[[151 116 132 140 119 146 104 113]
 [146 115 131 147 112 142 147 113]
 [121 133 124 120 137 121 115 135]
 [154 117 127 142 111 136 149 126]
 [139 123 130 136 116 132 152 127]
 [125 131 131 122 130 128 118 130]
 [156 113 131 144 113 147 121 114]]
=>
[[121 133 124 120 137 121 115 135]
 [125 131 131 122 130 128 118 130]
 [139 123 130 136 116 132 152 127]
 [146 115 131 147 112 142 147 113]
 [151 116 132 140 119 146 104 113]
 [154 117 127 142 111 136 149 126]
 [156 113 131 144 113 147 121 114]]

[[127 123 151 132 134 125 137]
 [131 136 126 126 137 127 137]
 [142 142 120 124 127 121 126]
 [130 135 132 125 134 129 140]
 [135 114 135 141 127 116 126]
 [133 130 122 126 141 122 135]]
=>
[[127 123 151 132 134 125 137]
 [130 135 132 125 134 129 140]
 [131 136 126 126 137 127 137]
 [133 130 122 126 141 122 135]
 [135 114 135 141 127 116 126]
 [142 142 120 124 127 121 126]]

[[119 112 128 136 132 133 121 114 134 122 133 139 128 119 110 126]
 [121 115 138 135 132 142 138 116 133 115 124 133 132 118 116 124]
 [137 143 123 120 124 117 126 142 122 139 128 120 126 138 144 131]
 [126 123 115 129 128 117 105 125 130 138 141 137 124 130 120 131]
 [135 140 118 121 124 114 117 139 124 142 133 124 124 138 139 132]]
=>
[[119 112 128 136 132 133 121 114 134 122 133 139 128 119 110 126]
 [121 115 138 135 132 142 138 116 133 115 124 133 132 118 116 124]
 [126 123 115 129 128 117 105 125 130 138 141 137 124 130 120 131]
 [135 140 118 121 124 114 117 139 124 142 133 124 124 138 139 132]
 [137 143 123 120 124 117 126 142 122 139 128 120 126 138 144 131]]

[[138 130 121 132 106 129 137 142 136 150 146 134]
 [127 122 146 126 128 108 132 148 150 129 122 132]]
=>
[[127 122 146 126 128 108 132 148 150 129 122 132]
 [138 130 121 132 106 129 137 142 136 150 146 134]]

[[136 138 145]
 [134 134 150]
 [138 140 140]
 [139 143 130]]
=>
[[134 134 150]
 [136 138 145]
 [138 140 140]
 [139 143 130]]

[[113 127 131 122]
 [132 128 133 121]
 [146 131 118 109]
 [116 126 122 135]
 [147 108 126 111]
 [120 125 111 136]
 [123 123 135 121]
 [133 131 130 125]
 [128 121 150 119]
 [121 120 131 119]]
=>
[[113 127 131 122]
 [116 126 122 135]
 [120 125 111 136]
 [121 120 131 119]
 [123 123 135 121]
 [128 121 150 119]
 [132 128 133 121]
 [133 131 130 125]
 [146 131 118 109]
 [147 108 126 111]]

[[122 145 102 135 142 133 119 127 115 137 121 107 137 122 117]
 [121 142 100 136 143 131 119 126 117 141 124 106 135 124 116]
 [124 140 101 135 133 127 119 129 118 144 123 104 136 126 116]]
=>
[[121 142 100 136 143 131 119 126 117 141 124 106 135 124 116]
 [122 145 102 135 142 133 119 127 115 137 121 107 137 122 117]
 [124 140 101 135 133 127 119 129 118 144 123 104 136 126 116]]
---
[[141 117 108 118 117 107 111 117 140 140 117 108 117]
 [147 115 145 119 114 145 144 115 113 113 111 145 114]
 [115 151 108 151 144 103 112 154 107 108 148 103 152]
 [106 139 102 135 140 101 106 139 143 143 142 101 140]
 [148 117 112 120 121 114 112 118 146 146 120 114 119]]
=>
[[117 141 117 108 118 117 107 111 117 140 140 117 108]
 [114 147 115 145 119 114 145 144 115 113 113 111 145]
 [152 115 151 108 151 144 103 112 154 107 108 148 103]
 [140 106 139 102 135 140 101 106 139 143 143 142 101]
 [119 148 117 112 120 121 114 112 118 146 146 120 114]]

[[140 128 126 134 111 109 133 133 139 134 137 146]
 [134 133 118 128 130 155 128 107 108 144 117 118]]
=>
[[146 140 128 126 134 111 109 133 133 139 134 137]
 [118 134 133 118 128 130 155 128 107 108 144 117]]

[[125 103 157 118 101 150 154]
 [103 151 108 137 143 146 127]]
=>
[[154 125 103 157 118 101 150]
 [127 103 151 108 137 143 146]]

[[148 138 145]
 [117 141 120]
 [120 131 142]
 [137 135 106]]
=>
[[145 148 138]
 [120 117 141]
 [142 120 131]
 [106 137 135]]

[[ 98 140]
 [105 139]
 [147 129]]
=>
[[140  98]
 [139 105]
 [129 147]]

[[123 138 121 130 129 126 130 131 140 129]
 [125 142 131 127 126 127 127 136 127 128]
 [133 133 124 128 121 127 127 127 121 109]
 [126 133 131 129 134 124 122 122 133 125]
 [126 127 126 128 125 129 119 128 142 131]
 [130 129 130 127 129 123 125 139 126 143]
 [129 122 131 131 110 124 118 130 130 115]
 [133 123 127 127 124 121 130 123 119 109]
 [129 127 129 122 133 117 135 128 117 105]]
=>
[[129 123 138 121 130 129 126 130 131 140]
 [128 125 142 131 127 126 127 127 136 127]
 [109 133 133 124 128 121 127 127 127 121]
 [125 126 133 131 129 134 124 122 122 133]
 [131 126 127 126 128 125 129 119 128 142]
 [143 130 129 130 127 129 123 125 139 126]
 [115 129 122 131 131 110 124 118 130 130]
 [109 133 123 127 127 124 121 130 123 119]
 [105 129 127 129 122 133 117 135 128 117]]
---
[[127 125 137 140 132]
 [135 110 127 129 148]
 [129 137 113 115 112]
 [109 156 125 140 128]
 [116 146 134 142 127]]
=>
[[127 125]
 [135 110]]

[[137 149 105]
 [152 151 152]
 [117 115 110]]
=>
[[137 149]
 [152 151]]

[[149 152 156 116 104]
 [122 121 123 129 150]]
=>
[[149 152]
 [122 121]]

[[127 130 127]
 [147 133 154]
 [124 143 136]
 [135 127 147]]
=>
[[127 130]
 [147 133]]

[[134 106]
 [107 121]
 [136 108]]
=>
[[134 106]
 [107 121]]

[[127 149 118]
 [136 135 106]
 [134 135 155]]
=>
[[127 149]
 [136 135]]

[[130 112]
 [127 135]
 [127 140]
 [126 150]]
=>
[[130 112]
 [127 135]]
